[[ -5  17]
 [-59  20]
 [ 19  33]
 [ 33 -38]
 [-46 -48]
 [-44  10]
 [ 65 -23]
 [  9 -24]
 [  6 -54]
 [  4 -13]]
:
[[ 17  -5]
 [ 20 -59]
 [ 33  19]
 [-38  33]
 [-48 -46]
 [ 10 -44]
 [-23  65]
 [-24   9]
 [-54   6]
 [-13   4]]

[[-38  64  -5   2]
 [ -3  55  17   5]
 [-28  36  14  13]
 [ 38  17  -9 -26]
 [-16 -58   9 -10]
 [-45   2   1 -10]]
:
[[  2 -38  64  -5]
 [  5  -3  55  17]
 [ 13 -28  36  14]
 [-26  38  17  -9]
 [-10 -16 -58   9]
 [-10 -45   2   1]]

[[ 22 -27]
 [ 57 -51]
 [-31  30]
 [  8 -51]
 [ 60 -15]
 [-53 -11]
 [ -4  19]
 [ -8 -25]
 [ 43 -29]
 [-21 -43]
 [-12  11]
 [ 38  43]]
:
[[-27  22]
 [-51  57]
 [ 30 -31]
 [-51   8]
 [-15  60]
 [-11 -53]
 [ 19  -4]
 [-25  -8]
 [-29  43]
 [-43 -21]
 [ 11 -12]
 [ 43  38]]

[[ -9 -60 -37 -33  14  23   9 -29]
 [-17  26  19  16  -2  15   3  22]
 [-46  20  41  -4  21  -6  10  11]
 [-17  30  58  43  25 -33   2  16]
 [-12  48  46 -22  35   7   2  18]]
:
[[-29  -9 -60 -37 -33  14  23   9]
 [ 22 -17  26  19  16  -2  15   3]
 [ 11 -46  20  41  -4  21  -6  10]
 [ 16 -17  30  58  43  25 -33   2]
 [ 18 -12  48  46 -22  35   7   2]]

[[-10  10  -3  19  50  38  18 -47]
 [ 10  28   7   2 -24   6  67   8]
 [ 16  23 -16  11  13  37 -51  13]
 [ 13  46  18  44  44 -37 -21  21]
 [-34  30  35 -16 -25  33  56  42]
 [  4  17 -20  -7  -3 -18  25  -9]
 [ 12  -4  28  28 -41  55 -38 -17]
 [  3   2  -1 -12  -2   0   2 -12]
 [ 26 -44  11 -10  19  21   6  37]
 [  7 -28   1  41 -25  -4  31  -2]
 [  5  24  34  36  -9 -37   1   5]
 [-10 -27 -44   6 -23   6  -3  62]]
:
[[-47 -10  10  -3  19  50  38  18]
 [  8  10  28   7   2 -24   6  67]
 [ 13  16  23 -16  11  13  37 -51]
 [ 21  13  46  18  44  44 -37 -21]
 [ 42 -34  30  35 -16 -25  33  56]
 [ -9   4  17 -20  -7  -3 -18  25]
 [-17  12  -4  28  28 -41  55 -38]
 [-12   3   2  -1 -12  -2   0   2]
 [ 37  26 -44  11 -10  19  21   6]
 [ -2   7 -28   1  41 -25  -4  31]
 [  5   5  24  34  36  -9 -37   1]
 [ 62 -10 -27 -44   6 -23   6  -3]]

[[ 18 -29  44  66]
 [ 27 -25  32  57]
 [ 39 -22  16  40]
 [ -2 -35  53  67]
 [-41 -63  30   4]
 [ 49 -31   0  20]
 [-20 -51   8 -12]
 [ 29 -71 -15 -23]
 [-18 -47   7 -12]]
:
[[ 66  18 -29  44]
 [ 57  27 -25  32]
 [ 40  39 -22  16]
 [ 67  -2 -35  53]
 [  4 -41 -63  30]
 [ 20  49 -31   0]
 [-12 -20 -51   8]
 [-23  29 -71 -15]
 [-12 -18 -47   7]]

[[ -3   2  -3  -5   1  -3  -5   4   3   0   5   0   5   3   5]
 [ 48 -47 -55   8 -18  40   6   6  38  -9   1 -37  36  -6  43]]
:
[[  5  -3   2  -3  -5   1  -3  -5   4   3   0   5   0   5   3]
 [ 43  48 -47 -55   8 -18  40   6   6  38  -9   1 -37  36  -6]]
